In the rows, zero is written as 128.
The same turns and mirrors carry the whole set onto itself, and each row onto the other rows of its family. Which rows share a family with each named row? Give them in list order.
These 32 rows form 4 families of 8 rows each.
Gemep: [146 107 102 145 133 131 113  98 114 143 121]
Gopep: [136 161 184 131  97 150 124 125 112 121 123]
baful: [133 162 181 136 100 152 125 128 135 119 110]
gome: [144 107 103 148 133 132 114  96 115 141 119]
Zifu: [136 165 177 135  91 157 130 128 125 129 115]
dolav: [133 163 177 138  90 161 130 127 129 128 112]
visu: [134 166 177 139  89 158 130 127 126 129 115]
fab: [144 107 102 147 133 131 114  98 114 141 121]
Toz: [135 165 178 138  86 154 132 121 131 130 111]
gab: [136 165 178 138  86 154 132 121 128 130 112]
vif: [137 162 182 130  98 146 125 131 128 122 112]
mokeb: [128 151 184 137 101 160 130 122 130 115 110]
Kugi: [137 106 105 155 137 129 128 104 134 149 119]
sugeg: [147 107 101 147 136 133 120 102 115 143 118]
Fofav: [145 107 100 150 136 135 120 102 116 142 120]
pak: [137 163 178 137  87 153 133 122 129 130 110]
nibod: [139 113 100 151 138 126 127  97 123 140 129]
sut: [138 152 184 123  99 152 129 128 123 120 112]
Romu: [146 107 106 141 135 120 128 110 125 154 119]
rur: [145 106 104 146 134 132 114  97 115 142 119]
ludo: [127 160 181 144  98 157 125 120 120 116 122]
San: [143 116 101 147 137 123 126  99 116 143 132]
nop: [146 111 102 139 137 122 129 102 121 143 126]
Gurak: [145 109 101 151 137 134 119 101 114 143 123]
Dud: [146 109 100 148 137 133 119 103 111 144 121]
mesu: [136 115 104 162 134 125 124 100 123 149 130]
zivib: [131 166 180 142  99 152 124 125 131 118 116]
vonil: [146 116 105 149 132 118 124 106 115 154 131]
gadis: [137 164 179 137  85 152 132 122 128 132 111]
zugo: [135 167 181 136  97 147 122 127 125 122 119]
pefan: [140 109 101 144 138 127 129 100 127 140 124]
sonu: [134 163 176 134  90 158 132 128 128 128 111]

Which other rows belong to the same family as nop? baful, vif, nibod, San, zivib, zugo, pefan
Which other rows belong to the same family as Kugi? Gopep, mokeb, sut, Romu, ludo, mesu, vonil
Which other rows belong to the same family as sonu? Zifu, dolav, visu, sugeg, Fofav, Gurak, Dud

The same turns and mirrors carry the whole set onto itself, and each row onto the other rows of its family. Which rows share a family with each named row? Give them in list order.
These 18 rows form 3 families of 6 rows each.
W: [117 111 141 136 157 152 102 163]
V: [123 139  74 148 142 152 129 116]
G: [135 108 125 139 119 141  98 123]
L: [107 122  86 139 167 161 149 159]
X: [130 115 133 145 118 152  95 132]
T: [ 90 131 103 137 112 133 131 142]
Y: [123 125 138 134 147 151 125 182]
B: [137 121  83 168 139 138 134 117]
K: [108 138  87 131 153 155 160 136]
R: [113 131  84 146 163 172 148 153]
Z: [148 107 139 157 165 140 122 150]
U: [154 100 123 143 168 154 141 139]
E: [107 153  88 138 125 132 137 142]
P: [117 121 130 122 144 143 119 180]
S: [137 134  88 171 128 142 136 119]
M: [153 102 133 151 160 163 140 133]
N: [ 89 139 106 136 113 146 139 144]
D: [126 103 150 145 135 140 112 129]

Which other rows belong to the same family as Z? W, V, K, E, D
Which other rows belong to the same family as U? G, L, T, B, P

The same turns and mirrors carry the whole set onto itself, and each row onto the other rows of its family. Which rows share a family with each named row? Give them in list order.
These 32 rows form 4 families of 8 rows each.
lipu: [156 109 143 128 121 160 114 134 130 139 134 131]
ber: [155 106 139 131 116 126 123 139 136 153 158 127]
rav: [116 140 139 135 130 168 111 136 127  96 113 143]
fako: [ 99 155 118 116 137  93 118 147 132  91 141 144]
Vovug: [124 121 113  99 119  98 113 131 127 134 177 128]
tuk: [133 122 123 139 121 152 108 155 135  81 107 120]
soz: [ 91 154 108 138 126 106 114 139 135  89 139 153]
dofi: [159 109 116 137 121 124 128 122 144 144 162 121]
valu: [100 140 106 140 121  86 123 137 139 111 164 148]
Zab: [136 105 137 134 141 173 112 134 139 105 127 125]
Papef: [160 126 126 121 112 155 119 139 137 129 158 104]
nenus: [ 96 145 130 117 146 128 110 150 131  77 124 143]
gebu: [155  99 128 139 130 158 120 125 142 130 145 119]
Bakef: [136 121 150 136 126 175 119 132 129 122 127 133]
Vune: [110 132 109 132 121  82 119 154 145 121 171 137]
kub: [139 107 134 141 116 121 132 131 139 150 174 130]
Reb: [136 115 125 133 115  94 125 148 143 145 173 130]
Zame: [145 107 148 138 120 155 127 130 134 144 153 127]
vam: [ 93 146 101 129 128  98 110 154 142  94 153 145]
veven: [119 149 110 121 126  77 126 137 136 117 159 138]
kuf: [120 121 116 141 117  93 130 134 141 137 179 139]
Gagi: [ 94 150 105 127 133 132 101 149 137  81 129 149]
nido: [109 119 116 133 128 123 102 154 129  74 106 136]
midut: [103 118 109 104 126  84 106 137 124 111 156 141]
vide: [ 97 117 110 118 129  94 102 146 125  87 127 144]
dumez: [154 125 128 135 115 166 115 149 138 104 128 108]
nusom: [139 123 134 127 128 176 104 135 128 113 116 139]
kat: [ 98 154 122 136 131 141 109 138 130  83 118 151]
sek: [144 129 109 130 120  90 130 126 140 138 168 129]
Gidu: [112 140 118 126 133 164  99 141 131  89 113 146]
Bepa: [110 124 138 125 148 161 107 145 133  83 118 135]
Roge: [148 124 121 106 114 127 119 132 132 141 178 113]

Which other rows belong to the same family as Roge? Vovug, tuk, Papef, nido, midut, vide, dumez
Which other rows belong to the same family as gebu? fako, dofi, Zab, nenus, veven, sek, Bepa
Which other rows belong to the same family as vam? lipu, ber, Vune, Reb, Gagi, nusom, Gidu

The same turns and mirrors carry the whole set onto itself, and each row onto the other rows of its family. Which rows share a family with each named row? Give them in list order.
These 40 rows form 5 families of 8 rows each.
vuto: [112 174 134 129  82 116 126 138 129 113 127 138 144 128 105 152 115 125
 134 125 135 127 131 147 166]
bir: [116 170  88 122  92 106 115 136 136 141 111 145 123 135 119 149 121 127
 135 146 121 135 120 115 166]
mafi: [ 97 151 147 108 111  99 166 107 150 134 138 122 148  76 160 137 172 147
 126 110 203 138  72 129 165]
vubit: [108 179 103 115 106  96 124 128 136 110 132  98 113 142 132 145 124 129
 125 142 128 136 115 128 166]
Zomop: [106 171 109 123 101 108 134 128 123 107 139 107 126 138 116 166 109 135
 121 115 124 135 107 143 164]
Pinak: [109 181 126 124  86 107 113 139 147 121 119 131 135 127 119 133 134 120
 140 148 137 126 142 129 165]
Buki: [114 136 125 111 115 120 163  96 138 173 118 135 143  98 149 147 165 173
 135 109 192 148  64 119 167]
Rireb: [113 143 148 110 112 117 163  96 141 158 122 125 148  95 151 137 167 168
 136 112 205 144  75 128 168]
pedi: [111 171  93 113 104  99 127 140 133 104 133 116 101 138 119 164 127 147
 114 129 130 134 116 113 171]
nezam: [ 85 171 101 131  97 113 121 143 159 129 138 114 124 128 108 162 149 140
 131 116 125 130 137 134 153]
dage: [124 173 113 122 105 104 127 157 151 110 122 120 130 113 112 156 131 118
 123 138 130 131 139 139 167]
rila: [125 165  90 122 108 107 127 157 148 125 117 129 125 115 110 166 128 123
 121 134 118 134 128 129 165]
pume: [ 99 141 134 113  99 116 160 120 154 166 123 166 155  73 143 139 180 147
 139 111 190 137  75 116 163]
zifi: [110 139 138 116 109 123 158  98 145 173 117 139 154  89 147 142 170 169
 140 109 199 141  80 121 164]
fegaz: [107 152 141 100  99 102 175 110 154 144 143 115 141  81 168 134 175 156
 131 103 195 139  86 120 169]
pudol: [109 180 132 127  84 103 120 144 148 113 125 135 126 134 109 146 130 127
 132 137 147 133 143 146 168]
Golad: [ 97 154 148  89 111 115 160 104 136 135 137 122 134  83 164 131 158 153
 122 105 199 147  68 120 175]
pozot: [118 179 123 120  88  99 116 142 138 100 121 138 121 125 115 151 123 136
 122 140 148 124 143 120 173]
tifu: [114 143 126 107  86 113 166 118 154 175 123 162 152  74 155 138 172 155
 141 107 187 137  91 107 168]
Zaz: [ 96 150 146 100  96 127 148 111 145 160 121 159 153  67 151 131 164 149
 134 106 197 139  88 111 169]
lofo: [108 176 101 122 103  90 126 130 138 109 131 109 108 142 123 163 114 138
 115 130 136 141 118 140 167]
Birol: [ 99 138 103 109 118 104 167 106 143 162 129 140 137  81 156 155 164 157
 122 104 180 146  50 111 162]
lete: [133 150 135 100  89  92 170 107 137 153 119 154 140  85 169 135 144 151
 129 121 200 146  79 116 180]
Rir: [122 146 134 104 105  93 165 108 132 147 116 161 140  87 158 140 146 145
 123 125 202 148  56 123 177]
mogi: [109 149 131 123 103 113 162 122 160 151 107 164 159  82 136 141 175 144
 137  98 201 149  78 103 175]
nifo: [128 170 100 116 111 101 132 155 144 111 123 115 118 122 115 161 125 122
 117 137 124 137 124 137 169]
sopi: [113 148 127  94 103 112 151 101 126 157 113 163 137  80 162 140 136 151
 121 114 196 150  65 108 178]
Supe: [112 164 102 130  86 120 126 138 125 134 121 151 137 131 102 165 111 132
 132 120 119 131 115 133 163]
nolo: [125 152 129 117 109  97 166 113 144 138 101 161 147  93 146 143 151 143
 126 108 209 158  64 107 185]
Rafe: [103 146 105 118 122 105 171 113 154 145 119 132 141  92 146 155 171 154
 124  89 190 157  55  99 173]
mis: [ 89 142 116  93 113 127 158 109 140 163 134 137 132  81 155 145 167 161
 126  95 178 148  60 104 167]
tedo: [116 168 102 122 108 113 129 162 156 120 127 117 127 114 107 160 143 122
 126 130 119 130 134 133 162]
Rupa: [109 167  91 125  90 111 114 147 142 128 118 153 120 123 107 164 133 143
 127 129 128 125 135 104 165]
vogid: [122 142 136 111 112 111 160  91 134 163 113 138 146  96 154 143 152 168
 132 117 204 148  69 124 171]
Sokiz: [110 166  88 127  90 107 121 144 142 141 117 152 116 138 106 164 123 137
 129 131 124 140 121 128 166]
fina: [ 90 168 110 129  96 124 131 138 138 120 145 110 137 128 104 164 135 136
 132 106 117 125 121 139 154]
Vudi: [ 88 172  94 123 102 116 120 139 152 132 136 105 125 130 118 148 152 132
 138 129 115 128 127 118 154]
Mupib: [113 141 103  99 105 101 177 107 144 164 134 129 130  88 168 150 162 164
 126 101 178 148  64 106 169]
tulaz: [ 93 173 111 119  97 114 122 149 152 106 142 113 116 126 109 155 154 145
 127 121 131 121 138 115 162]
vinat: [103 156 138 116 119 102 170 112 158 124 125 119 148  89 149 142 174 147
 126  93 207 151  70 113 175]

Which other rows belong to the same family as Rafe? vuto, Zomop, mogi, Supe, nolo, fina, vinat
Which other rows belong to the same family as Pinak? bir, vubit, fegaz, tifu, lete, Vudi, Mupib
Which other rows belong to the same family as pedi? Golad, pozot, Zaz, sopi, mis, Rupa, tulaz

